In the data rows, zero lies at 7.5, halfway between 7 and 8.
Here is a table of points, one per row:
3,7,7,7,6,2,3,7,8,9,8,7,5,9,9,7,7,7,6,8,7,5,12,6,2,6,12,10,8,7,4,5,10,4,7,7,4,4,10,10,8,7,5,11,10,7,6,3
8,8,9,8,6,7,6,9,14,12,14,11,9,4,11,5,8,6,7,13,10,8,9,10,4,9,15,8,12,4,7,5,8,4,6,7,8,7,10,8,0,10,6,4,7,7,6,12
2,8,7,8,6,7,1,7,1,4,4,6,10,8,14,5,5,9,8,6,7,8,5,7,6,10,7,7,4,10,10,8,10,12,6,6,3,6,3,7,7,1,7,8,10,9,7,4
15,9,5,11,11,15,7,5,10,7,9,10,8,2,1,9,7,7,6,9,12,14,0,6,10,6,0,6,1,6,13,9,3,7,5,3,11,14,8,7,6,4,6,7,7,6,7,8
4,9,7,6,11,11,9,6,7,6,5,5,7,6,3,9,5,7,6,5,3,8,1,11,9,7,7,4,6,12,5,10,11,6,9,9,8,6,7,10,7,9,8,7,5,5,10,6
0,9,8,8,9,1,8,8,4,12,6,8,7,13,7,6,8,8,8,10,7,2,10,7,8,6,15,7,12,6,7,10,9,10,11,7,6,5,5,7,12,7,15,9,8,5,7,6
11,8,7,9,7,5,4,8,9,9,6,11,7,5,12,7,8,5,10,15,8,8,8,9,10,8,11,10,8,5,8,6,8,8,8,8,6,6,10,11,5,3,10,8,9,6,7,8
11,7,7,7,6,11,5,10,7,7,11,9,9,5,6,13,9,9,3,5,10,12,3,8,6,9,0,4,5,5,14,10,1,11,3,7,11,9,5,9,5,8,9,8,1,10,7,12
9,9,11,7,8,1,7,3,6,13,5,5,8,11,3,9,9,2,8,15,9,0,13,7,11,12,10,9,10,9,7,6,9,6,8,7,10,6,9,9,12,9,11,9,11,9,9,10
2,6,7,6,5,11,8,8,6,7,13,7,8,10,11,9,5,3,11,11,8,15,10,10,7,10,7,8,11,8,8,5,9,2,10,5,7,7,8,6,5,13,14,5,9,5,7,8
5,8,9,7,5,14,8,9,14,6,12,9,12,3,8,2,10,2,8,0,10,15,9,8,2,5,8,4,10,4,2,8,8,6,8,7,10,5,8,6,5,14,0,11,4,7,6,8
4,7,10,7,7,12,4,10,6,6,10,6,7,6,8,7,6,12,4,9,5,7,9,9,4,7,11,8,11,9,6,8,11,8,7,9,6,7,5,12,1,8,7,8,6,7,5,8
5,4,8,8,6,3,9,12,6,10,1,5,4,11,9,4,9,12,10,11,4,2,11,11,13,5,12,10,12,14,9,7,10,8,8,6,4,5,7,6,11,9,8,11,9,7,5,7
10,10,11,4,9,12,10,5,14,7,11,6,7,3,4,8,5,10,7,5,8,6,3,7,5,8,5,13,7,10,5,5,8,10,6,7,11,9,5,10,4,10,1,10,9,7,8,7
8,6,7,7,9,10,5,11,10,4,11,10,6,3,14,0,9,6,9,2,10,13,12,8,9,6,10,6,7,6,9,8,7,7,8,4,5,7,4,7,10,4,8,9,4,9,11,4
4,9,6,8,7,9,8,5,13,13,9,8,9,9,8,11,8,10,8,10,9,4,6,8,3,9,13,11,11,8,3,7,9,7,8,10,9,7,12,11,6,15,7,11,9,9,7,11
13,6,8,8,6,8,9,8,10,5,9,6,8,6,10,2,8,3,8,5,8,15,12,4,7,5,10,7,6,5,8,12,1,10,6,6,8,7,4,4,9,8,0,6,5,6,9,9
9,7,6,13,7,11,7,9,12,5,6,10,10,6,7,1,6,4,7,8,7,15,7,8,12,14,4,6,6,7,11,5,6,15,7,6,9,7,7,6,10,7,2,7,8,8,6,13
11,7,6,6,7,10,13,9,12,6,8,7,3,6,9,9,14,7,7,4,7,8,10,9,5,4,7,7,7,8,9,12,6,9,4,6,11,9,8,5,7,12,1,11,4,7,10,7
7,6,9,6,4,7,12,5,13,1,14,4,7,5,6,12,9,10,1,3,7,9,3,5,0,8,4,8,9,8,1,9,5,6,7,6,13,11,11,7,0,15,6,6,4,8,6,8
3,8,11,6,9,0,8,5,9,8,9,5,7,11,9,11,5,6,7,8,5,10,6,8,10,7,11,11,8,4,6,6,10,7,8,6,8,4,6,11,9,7,6,9,12,4,8,9
1,6,9,5,5,6,4,5,6,10,9,10,8,13,12,14,3,8,6,7,8,0,12,5,7,9,10,10,5,10,2,4,9,3,8,6,2,10,9,10,1,9,8,10,12,10,6,9
10,6,5,6,5,14,14,6,12,7,14,7,6,6,3,11,11,15,7,6,11,7,7,4,5,8,7,9,6,3,4,8,6,6,6,5,11,8,13,11,0,11,4,8,6,10,9,9
8,6,5,9,6,4,5,10,7,5,7,11,11,9,7,0,6,0,10,8,7,9,10,7,9,8,3,7,6,8,8,5,6,4,8,5,5,4,8,7,9,2,10,3,14,6,6,4
13,8,8,7,7,10,7,5,12,13,13,9,7,10,4,7,8,13,2,14,10,4,8,10,6,6,5,5,5,8,12,9,5,5,5,9,9,6,9,10,6,2,9,7,8,7,9,8
9,7,10,8,11,8,8,10,0,2,1,8,6,13,9,4,8,8,8,13,6,0,15,8,9,4,7,5,10,7,7,8,9,10,7,11,5,8,7,5,10,8,9,8,9,8,7,2
11,9,6,11,8,5,6,7,9,10,5,8,9,5,8,5,6,5,11,8,10,7,8,9,9,9,8,8,5,7,11,6,8,14,7,8,8,8,7,5,11,0,11,4,10,7,6,9
6,6,13,4,9,9,8,7,10,3,11,5,3,9,6,12,9,10,6,14,2,0,4,9,5,7,13,10,15,9,8,4,8,4,7,4,9,13,8,12,4,12,15,6,9,6,8,8
6,6,9,11,7,11,6,5,11,11,10,11,7,7,8,5,6,3,11,11,9,2,12,7,10,9,5,11,6,6,8,7,8,4,7,10,8,8,8,9,11,4,3,9,10,8,6,4
8,6,5,8,8,13,7,6,6,7,7,10,9,5,12,10,8,6,12,13,9,11,1,10,8,9,2,9,3,5,11,6,8,10,4,8,11,10,10,7,5,3,8,7,10,9,9,9
8,8,6,11,8,6,4,10,9,9,5,7,6,7,9,3,5,0,6,5,5,10,10,8,7,10,4,9,6,11,7,7,8,9,9,6,4,6,2,6,14,7,7,8,10,4,7,5
12,8,7,9,11,0,10,5,4,3,5,5,6,8,9,8,7,8,12,6,8,14,6,9,12,6,3,9,6,7,9,5,9,9,11,7,6,10,7,4,13,6,4,8,9,7,8,8
3,9,9,9,8,9,7,6,6,9,5,10,11,6,5,7,1,6,9,6,8,4,8,9,14,7,1,7,6,12,10,9,7,8,9,9,4,7,8,8,14,0,9,4,9,8,7,4
4,7,7,5,9,7,10,6,3,6,5,5,9,14,5,15,8,11,11,9,6,4,2,7,6,5,15,10,13,6,6,6,10,6,8,9,7,8,13,9,5,10,13,5,9,9,9,9
1,7,7,11,11,1,6,7,12,6,7,9,8,11,10,0,8,4,13,4,10,11,6,9,5,9,13,7,9,2,5,8,13,5,10,5,8,7,4,8,7,4,10,8,7,5,6,7
4,9,10,7,4,8,8,7,7,10,12,7,6,5,6,8,7,10,6,5,8,9,8,5,5,12,7,10,10,8,6,10,0,6,8,10,9,10,5,7,2,10,7,5,5,9,7,11
9,8,7,10,7,9,7,12,7,5,6,7,8,4,10,5,8,9,9,7,7,7,8,5,7,8,2,8,11,10,5,5,6,8,8,9,5,8,7,7,7,7,8,7,10,6,7,7
4,8,6,3,6,5,9,3,0,5,2,5,9,10,8,14,6,14,7,12,7,5,8,8,7,7,8,6,6,6,5,6,10,6,10,9,7,7,10,7,6,7,14,6,7,9,9,6
13,8,5,9,5,12,11,7,7,6,6,7,6,3,9,2,7,5,9,2,6,14,11,3,9,6,0,4,5,6,7,8,2,11,6,10,4,7,4,3,11,5,0,10,6,9,10,5
6,8,10,9,9,7,9,8,3,5,1,10,7,6,12,5,6,7,10,4,7,10,11,10,10,6,4,6,10,8,10,7,7,12,9,8,5,10,4,8,10,4,11,6,9,5,5,4
14,8,6,5,6,13,11,7,8,6,12,9,9,6,7,13,11,15,8,3,13,10,6,7,7,8,4,5,7,6,10,10,5,5,8,6,12,11,8,6,5,9,10,10,0,11,11,5
14,7,3,7,9,2,7,8,10,7,13,7,7,6,7,10,10,3,6,8,10,6,2,7,11,6,4,6,5,4,10,8,5,4,6,6,14,10,8,6,6,10,9,8,5,9,8,7
11,6,8,7,9,9,7,10,2,7,6,10,8,4,11,11,4,7,6,4,8,13,8,8,15,7,9,3,7,8,7,7,9,9,10,10,2,8,8,5,11,7,8,5,7,9,5,6
10,9,7,6,7,9,7,11,4,7,5,6,7,7,5,13,8,11,3,10,7,5,5,6,5,8,7,6,4,8,6,9,5,9,4,11,8,11,10,7,2,9,8,5,3,8,9,10
14,7,5,7,10,8,9,4,8,5,8,3,5,6,4,15,6,12,6,5,6,8,1,9,8,7,6,9,11,12,10,6,10,4,8,7,9,9,10,11,7,10,10,4,8,9,10,6
10,8,7,12,10,9,5,13,5,13,6,11,10,7,5,0,5,5,8,5,9,7,12,9,14,6,5,1,1,8,13,11,7,6,8,8,4,1,6,2,15,5,7,5,8,7,5,6
2,6,10,7,5,4,8,13,6,11,13,9,11,10,12,8,6,6,7,3,7,5,11,7,8,8,10,6,11,6,5,7,5,7,6,9,5,6,8,6,6,9,8,7,9,6,6,11
7,7,9,7,9,4,8,4,1,11,3,6,5,14,6,8,9,10,8,11,5,0,7,6,7,4,15,6,9,12,8,5,10,8,9,8,4,6,10,9,14,6,10,10,8,7,9,3
10,10,6,7,7,8,10,4,10,6,1,6,8,7,7,6,10,9,8,3,7,10,4,3,4,5,4,6,10,4,5,8,5,4,8,7,10,8,8,7,7,11,4,7,9,6,10,10
6,7,6,5,8,6,7,6,9,7,0,4,5,10,7,8,11,9,8,5,6,9,8,4,2,10,11,8,4,6,6,4,10,12,9,8,9,6,6,6,6,10,3,10,5,11,10,11
2,8,5,8,8,7,6,10,4,8,5,7,6,9,4,6,8,7,7,7,6,11,4,7,10,7,5,7,8,10,10,9,9,7,7,7,6,7,8,4,8,7,10,5,9,5,7,10
3,9,7,9,9,6,1,4,5,5,0,9,9,7,3,5,7,6,9,9,6,6,5,8,6,11,4,11,1,10,12,7,11,12,9,7,8,4,2,7,14,0,13,6,8,9,8,4
6,7,5,6,10,3,10,12,5,6,7,8,4,11,4,15,8,14,4,11,5,4,7,8,7,5,12,10,5,10,6,9,12,10,8,12,8,7,12,10,9,11,10,7,1,9,5,12
14,10,9,6,6,9,11,9,10,14,15,6,10,10,0,8,13,6,7,5,10,1,13,7,6,6,10,6,8,7,5,13,7,7,4,10,9,8,9,5,9,12,0,12,8,9,7,9
These points spread out most along one direction. Take the direction at right angles to it along which they spread out most. Go by this last direction. For each point below, how far along it does it lie, from 0 to 99? 50 is the average, and the first point above lies past it. One standard deviation of the points above along it is 16.
3,8,11,6,9,0,8,5,9,8,9,5,7,11,9,11,5,6,7,8,5,10,6,8,10,7,11,11,8,4,6,6,10,7,8,6,8,4,6,11,9,7,6,9,12,4,8,9 61
14,10,9,6,6,9,11,9,10,14,15,6,10,10,0,8,13,6,7,5,10,1,13,7,6,6,10,6,8,7,5,13,7,7,4,10,9,8,9,5,9,12,0,12,8,9,7,9 55
8,8,9,8,6,7,6,9,14,12,14,11,9,4,11,5,8,6,7,13,10,8,9,10,4,9,15,8,12,4,7,5,8,4,6,7,8,7,10,8,0,10,6,4,7,7,6,12 60
14,7,3,7,9,2,7,8,10,7,13,7,7,6,7,10,10,3,6,8,10,6,2,7,11,6,4,6,5,4,10,8,5,4,6,6,14,10,8,6,6,10,9,8,5,9,8,7 46
7,6,9,6,4,7,12,5,13,1,14,4,7,5,6,12,9,10,1,3,7,9,3,5,0,8,4,8,9,8,1,9,5,6,7,6,13,11,11,7,0,15,6,6,4,8,6,8 63
6,7,5,6,10,3,10,12,5,6,7,8,4,11,4,15,8,14,4,11,5,4,7,8,7,5,12,10,5,10,6,9,12,10,8,12,8,7,12,10,9,11,10,7,1,9,5,12 75
2,8,5,8,8,7,6,10,4,8,5,7,6,9,4,6,8,7,7,7,6,11,4,7,10,7,5,7,8,10,10,9,9,7,7,7,6,7,8,4,8,7,10,5,9,5,7,10 46
10,6,5,6,5,14,14,6,12,7,14,7,6,6,3,11,11,15,7,6,11,7,7,4,5,8,7,9,6,3,4,8,6,6,6,5,11,8,13,11,0,11,4,8,6,10,9,9 61
3,7,7,7,6,2,3,7,8,9,8,7,5,9,9,7,7,7,6,8,7,5,12,6,2,6,12,10,8,7,4,5,10,4,7,7,4,4,10,10,8,7,5,11,10,7,6,3 64
2,6,10,7,5,4,8,13,6,11,13,9,11,10,12,8,6,6,7,3,7,5,11,7,8,8,10,6,11,6,5,7,5,7,6,9,5,6,8,6,6,9,8,7,9,6,6,11 57
9,9,11,7,8,1,7,3,6,13,5,5,8,11,3,9,9,2,8,15,9,0,13,7,11,12,10,9,10,9,7,6,9,6,8,7,10,6,9,9,12,9,11,9,11,9,9,10 66
13,8,8,7,7,10,7,5,12,13,13,9,7,10,4,7,8,13,2,14,10,4,8,10,6,6,5,5,5,8,12,9,5,5,5,9,9,6,9,10,6,2,9,7,8,7,9,8 53
